In the rows, zero is written as 128.
One turn sends every row of this set to another row. A few are shown first. Where does it send the rows asked after them?
Sebiv: [132 131 131 120 127 147 122 140  99 151  94 135 161 107 140 149 129 128
 104 112 145 123 160 121 126 176 130]
tugo: [ 93 144 132 145 124 140 115 136 110 131 159 157 135 168 145 119 145 113
 112 145 130 145 141 117 166 133 134]
dila: [139 140 116 120 104 133 112 144 102 159 106 113 158 107 125 150 133 130
 131 117 143 147 145 124 112 147 122]
monaf: [158 152 116  96 136 124 100 137 113 169 147 134 132 142 125 145 133 109
 137 117 128 107 153 124 138 152 118]
zutu: [ 94 150 144 145 133 120 114 128 113 140 158 167 138 161 143 120 148 105
 117 145 129 128 156 111 157 133 124]
tobot: [114 132 126 176 151 109 120 112 129 151 115 132 149 126 121 111 133 126
 123 141 125 126 125 134  95 152 128]
parad: [158 130 110 115 149 163 123 134 126 151 119 138 122 132 116 147 122 125
 114 130 109 124 152 132 167 163 135]
zeve: [ 88 140 120 146 123 150 125 134 121 124 146 141 127 166 130 121 141 109
 123 141 118 152 146 125 165 123 136]
noni: [122 164 124 146 160 131 112 135 125 112 177 142 103 134 117 152 136 127
 133 143 133 110 138  97 146 138 122]
Vita: [179 132 118 126 133 146 117 136 123 159 134 140 125 135 131 144 130 135
 113 146 116 139 132 128 162 154 132]
Pudok: [ 97 141 107 119 112 137 122 135 121  91  97 135 128 134 131 142 140 141
 126 118 130 116 135 129  96 137 124]
Zak: [178 147 122 115 126 123 102 139 115 169 151 139 132 141 136 144 137 125
 127 138 129 129 132 124 144 147 121]
tepu: [126 155 122 148 161 148 118 137 119  98 174 141  99 143 125 151 135 130
 125 137 132 115 134 106 149 144 132]
vosov: [118 163 119 141 160 138 119 135 132 109 171 134 101 136 118 153 130 121
 137 138 133 108 138 100 145 137 122]
bafi: [126 140 117 109 113 147 113 147  97 155 103 118 163 112 136 149 129 126
 118 108 151 132 149 121 119 165 127]
duge: [102 152 128 130 116 103 111 133 126 122 105 163 141 109 129 142 143 153
 111 155 135 110 130 100 108 145 109]
lok: [ 99 153 119 122 113 111 124 130 138 111  99 141 135 120 130 144 138 138
 132 137 131 106 135 114  94 131 111]
Domos: [102 129 131 168 162 122 119 117 121 149 112 145 156 126 131 109 129 129
 101 141 134 115 125 127 110 176 131]
Bevop: [127 157 126 150 160 137 112 137 116 107 177 147 102 137 121 151 138 132
 125 143 133 115 135 102 148 143 126]
kemi: [ 85 144 124 145 132 136 130 125 133 128 140 142 125 159 119 124 139  99
 136 137 109 139 165 124 157 117 129]
Relem: [ 97 132 109 125 115 146 108 141  99  90 103 154 130 133 127 139 146 157
 105 124 131 126 130 126 111 154 132]
sevi: [152 132 128 139 111 126 120 133 109 157  98 127 155  99 122 151 136 136
 125 127 131 147 153 125 113 147 124]
Fimez: [ 86 136  99 145 141 138 102 133 106 145 127 114 151 141 118 108 129 125
 123 118 141 132 114 138 101 162 135]
voda: [104 136 107 161 139 118 109 122 120 147 123 113 146 134 113 111 134 123
 136 127 130 136 119 141  89 143 130]
Fopop: [120 158 119 142 160 149 123 137 127 100 169 132  99 142 123 152 131 124
 131 133 132 111 135 106 147 139 128]
Bar: [100 138 122 132 116 124 101 140 102 109 109 171 138 118 127 139 147 165
  95 147 134 122 128 108 119 159 124]
fav: [145 142 110  96 152 149 113 136 120 158 127 134 126 137 113 147 125 108
 129 112 117 105 165 128 153 162 127]
velen: [ 90 150 139 145 137 117 123 122 128 137 147 158 132 156 126 124 146  96
 131 140 116 123 171 115 152 123 121]
pufi: [ 85 132 114 150 156 141 107 131 106 146 120 134 157 136 130 107 127 128
 101 127 145 119 119 128 115 181 137]
kig: [148 127 137 139 127 135 127 131 107 151  90 139 157  99 132 150 135 134
 109 124 131 133 163 123 121 164 127]

parad goes to Zak
Bar goes to lok
voda goes to pufi
Where do these go?
zutu goes to kemi
bafi goes to kig
vosov goes to tepu

One turn sends every row of this set to another row. A few are shown first. Where does it send the rows asked after them?
suve: [132 105 127 128 184 121 114  86  83 156 166 105 105 170 135 150 117 106]
rokep: [137 127 121 114 139 127 126  93  69 159 158 145  86 185 118 119 124 101]
Fabi: [136 130 121 126 168 146 137  81 136 135 155  76 105 156 122 125 133  95]
bomu: [128 114 126 132 133 125 126 116 115 125 161  75 112 172 126 126 117  90]
Gal: [134 116 124 122 179 120 119  72  93 148 163 110 120 183 120 142 114  95]
zolit: [133 122 122 130 172 146 133  93 135 145 156  72 103 148 125 131 134  97]
Bugi: [132 121 124 134 129 125 131 107 109 114 163  78 103 177 135 121 121  98]
kilu: [130 115 121 118 145 128 119 111  66 174 158 140  83 172 122 128 123 105]
Vogit: [145 145 130 112 135 111 132  81 125 155 155 137 101 111  98 121 119  86]
ves: [146 114 120 130 142 160  91  82 115 146 166 137 117 111 118 123 112 105]
datuf: [148 152 133 121 130 110 138  76 105 142 160 138  70 109 125 116 124 104]
bep: [131 121 125 131 130 125 130 110 114 118 163  78 110 178 128 121 119  93]
kaga: [128 113 128 136 134 126 126 121 106 124 165  74  99 166 139 128 120 100]
sem: [134 122 122 118 141 128 122 101  64 164 159 143  80 178 125 123 125 107]
pim: [138 127 138 132 109 119 129  93 124 158 158 155  97 112 125 126 130 105]
sokap: [146 113 123 135 142 159  90  86 108 145 169 137 108 107 128 124 113 113]
daro: [137 127 139 131 109 119 130  93 122 157 157 155  97 112 126 127 131 105]
geka: [140 128 138 131 107 117 132  91 124 156 158 155  98 113 125 126 131 105]
Mosom: [139 133 122 133 165 146 139  80 122 128 159  76  84 155 141 123 137 108]
safa: [133 118 120 111 143 129 120 104  79 174 155 143 101 180 103 125 120  92]
gusa: [138 131 136 122 142 110 128 104 110 168 159 129  81  92 118 132 121 100]
niru: [148 120 120 129 137 160  93  72 117 138 166 140 119 119 115 117 112 106]
zosat: [135 113 126 130 179 121 119  78  77 147 167 108  97 174 143 145 118 112]
tadeg: [139 127 139 131 109 117 130  92 125 156 158 155  99 113 125 128 132 104]
fupa: [140 128 137 131 108 118 130  91 123 155 158 155  96 113 126 127 131 104]
lilo: [152 126 121 129 133 159  96  66 112 129 167 142 111 122 123 114 114 109]
loke: [146 118 123 135 139 160  92  80 102 138 169 138 100 111 136 120 114 117]
Zad: [132 107 124 124 183 121 115  82  90 156 163 105 117 176 124 148 115  98]
vukar: [128 111 126 133 135 126 126 122 112 128 163  74 107 166 131 129 117  96]
Bapa: [136 126 123 134 170 145 137  90 120 136 159  73  83 146 144 129 135 109]
Zoku: [131 113 123 115 147 128 117 112  75 178 156 139  95 172 110 130 120  97]
Komub: [148 154 132 114 128 109 138  70 116 142 157 140  87 118 109 114 121  93]
pogib: [137 125 119 112 140 127 123  95  77 163 156 145  98 187 107 119 121  94]
Nopiz: [151 123 122 134 135 159  96  69 104 130 170 142 101 117 133 115 116 116]
vuf: [143 140 135 124 136 109 132  93 102 154 160 132  67  97 129 124 123 109]
vaz: [139 120 126 127 175 120 122  67  78 138 168 111  99 183 140 139 118 109]
dobor: [133 120 124 133 172 145 134  97 127 145 157  70  93 143 136 133 134 103]
votuk: [139 121 124 123 175 121 122  63  87 139 165 111 110 188 129 138 117 102]
kup: [140 134 134 116 141 110 126  97 122 168 155 130  97  99 102 129 117  91]
Feze: [139 128 137 131 108 117 130  91 123 156 158 156  97 113 126 127 132 107]
rarop: [131 118 126 137 130 124 128 113 105 117 165  78  96 171 142 124 122 102]
Reka: [141 135 120 129 165 145 141  75 130 127 156  79  96 160 131 122 136 100]

dobor goes to Bapa
tadeg goes to pim
Zad goes to suve
Where do these go?
sem goes to rokep
ves goes to sokap
datuf goes to Komub
rarop goes to Bugi

One turn sends every row of this set to another row. A few are shown first. Where does it send the rows asked after them?
zuf: [127 145  85 101 143 141 120 129 117  84 154 150 118 156 131 128 149 129
 138 116 109 112 116 111  94 119 134 127 136 148 117 110 107 184 169]
sola: [117 113 133  89 129 140  97 119 149 135 132 149 141 148 117 137 100 139
 116 158 139 137 123 114 120 128 120 143 115 118 121 130 126 117 113]
dab: [146 141  88 133 120 128 133 147 100 102 168 151 128 157 147 108 135 124
 142 147 133 114 100 119 135 115 135 108 141 113 136 119 128 154 162]
vulib: [131 151  77 115 143 134 114 134 125  98 155 149 108 154 135 129 139 131
 142 119 113 111 110 114  90 120 139 127 130 143 119 126 106 185 178]
nem: [148 138 100 129 114 134 136 147  97  96 173 151 134 146 142 108 133 116
 131 143 126 121  97 118 147 121 135 110 147 120 132 110 127 153 162]
dogo: [ 92 108  99 113 114 134 114 116 165 130 110 145 113 153 122 141 129 145
 122 139 143 126  97  66 148 124 146 137 125 156  82 134 125 121 142]
dotiz: [110 126  94  87 124 108 109 114 155 129 105 138 124 151 151 143 109 148
 105 170 140 126  98  76 122 121 133 136 131 139 109 136 130 117 122]
Muzuz: [ 99 131 111 120 120 132  96 130 165 156 137 146 128 142 122 117 115 139
 126 145 165 132  81  99 137 146 144 152 120 131  94 117 112 128 113]
nura: [113 111 135  84 122 140  99 117 145 135 134 146 144 141 121 131  98 140
 107 156 145 141 124 105 126 123 130 145 120 129 126 124 124 117 113]
Zula: [112 125  99  78 129 100 113 117 153 134 106 143 127 149 144 149 115 146
 100 165 135 129 105  78 122 111 135 141 130 148 110 130 128 122 123]
lat: [113 104 133  86 129 142  97 116 147 128 143 146 140 135 117 129  99 144
 119 161 152 134 122 105 115 118 127 141 113 121 127 119 128 130 109]
pavin: [111 123  96  83 134  99 113 116 154 129 105 142 127 142 143 147 118 148
 107 164 142 124  98  75 106 104 125 134 128 141 116 127 127 130 116]
vap: [131 150  78 107 144 134 118 132 126  98 154 156 111 163 133 128 145 132
 136 117 102 106 109 110  90 123 128 132 133 141 107 123 101 185 169]
befer: [ 95 103  98 122 111 131 112 114 167 120 108 143 112 142 119 143 134 150
 132 142 147 122  92  68 142 118 140 127 126 150  87 137 134 129 141]
Kimal: [100 129 117 119 116 145  93 131 163 147 139 145 137 138 121 114 105 144
 120 136 157 125  86  94 145 143 148 148 125 137  93 119 111 122 121]
Peb: [ 85 105 106 120 113 132 103 106 166 127 114 144 110 146 126 140 124 141
 123 141 143 131 101  64 146 133 140 135 119 150  90 135 123 125 138]
Sudu: [121 139 101 133 112 132 125 133 114 113 150 165 144 161 138 124 161 117
 153 102 128 121 103 105 114  99 126 108 141 130 130 108  90 167 160]
kes: [136 135 100 122 135 104 123 124 105  99 179 161  91 151 128 116 134  99
 114 136 108 132 112 103 117 122 112 130 121 134 130 118 115 171 156]
bulop: [134 143  97 121 134 106 119 124 101  92 181 157 104 149 137 111 135 101
 116 134 119 125 106  99 115 129 120 136 122 143 130 102 111 180 155]
gibap: [111 107 128  88 128 149 107 117 145 135 126 146 135 143 114 129 106 142
 119 159 154 141 126 110 119 128 126 149 112 124 119 127 126 120 110]
Fida: [100 130 118 128 124 138  92 130 165 152 139 148 133 142 118 117 108 136
 124 135 149 128  80  99 141 150 135 144 122 126  92 120 109 119 115]
Noda: [122 142 102 132 114 139 132 134 114 107 145 167 149 160 136 123 164 123
 149 103 113 114 101 106 123 108 117 108 146 127 118 110  90 163 154]
Lolen: [144 136  97 132 111 131 130 140  99  85 172 153 126 154 139 110 142 118
 137 144 128 119 101 120 144 126 132 112 142 126 128 109 136 160 161]
gib: [125 149  96 127 111 127 129 135 111  96 145 161 147 156 143 121 165 118
 143 107 123 117  91 107 119 108 125 107 155 137 123  97  99 163 155]
nidi: [149 133  97 128 111 128 132 146 106  95 173 149 134 142 143 110 136 123
 139 151 136 117  89 117 137 112 129 104 147 111 135 110 134 156 151]
vekuf: [145 143  98 135 121 124 133 149 101 101 170 154 130 151 142 107 138 122
 136 147 117 119  96 125 146 123 128 105 144 111 130 118 130 153 154]
bon: [130 135  96 133 134 105 126 123  99 101 171 157  95 145 135 112 132  99
 119 130 123 130 112  96 114 118 116 125 116 138 141 116 110 169 163]
fumi: [ 94 106  98 119 125 132 114 115 165 130 107 147 111 155 117 144 132 145
 132 142 133 123  96  72 148 132 138 131 120 144  80 138 127 120 139]
mela: [140 139  99 118 129 106 124 125 101  96 179 156  99 144 135 117 128  98
 108 136 117 129 109  99 118 122 120 133 124 144 135 110 116 174 164]
lokif: [ 98 125 116 129 114 136  88 131 166 145 148 147 134 132 121 115 109 144
 128 140 163 122  78  92 139 141 144 144 121 130  96 117 116 134 116]
koni: [133 146  80 102 137 135 119 128 123  94 156 153 114 157 135 134 141 126
 132 116 109 109 114 102  96 118 138 133 134 151 112 117 102 187 178]
mase: [107 107 130  84 120 141  99 109 150 133 130 145 140 148 127 135 104 138
 114 155 148 145 118  96 121 119 127 139 124 123 124 123 118 112 109]
Geso: [ 96 129 116 109 121 145  84 125 170 148 141 140 135 142 129 122 104 146
 123 143 153 129  89  95 134 145 153 144 127 130  97 121 110 125 119]
Zatep: [108 134  99  89 131  99 117 118 154 141  95 144 130 143 143 146 120 146
 106 167 145 133 101  87 114 119 127 141 125 141 113 129 126 127 114]
Nabol: [ 92 105 101 118 116 131 117 115 165 131 105 145 110 148 115 145 138 147
 132 149 148 135 103  82 146 127 142 135 120 148  88 137 135 127 138]
veb: [123 142  99 126 112 140 133 138 113 106 149 162 152 155 142 123 158 120
 145 102 122 114  96 100 124 107 130 111 151 137 117 101  91 166 162]
mor: [125 143  81 109 142 134 115 127 131  91 155 151 112 145 133 131 139 135
 138 121 114 104 107  99  88 120 135 129 129 147 111 119 105 197 172]
gufa: [137 129  97 124 126 103 125 118 105  92 177 156  93 137 134 116 129 103
 114 143 125 126 105  91 112 119 111 130 117 137 137 115 121 179 155]
Gezev: [118 134 104 128 113 139 128 133 122 106 151 160 150 145 136 125 161 125
 154 105 128 116  92 101 113 102 126 105 149 130 122 100  92 172 152]
ropu: [112 126 100  87 135  96 113 116 153 138 102 149 127 157 143 152 119 141
 108 166 128 126 103  81 119 117 120 139 123 137 107 133 125 122 117]

gufa goes to lat
nem goes to Kimal
gibap goes to dab
Where do these go?
zuf goes to dotiz
ropu goes to kes

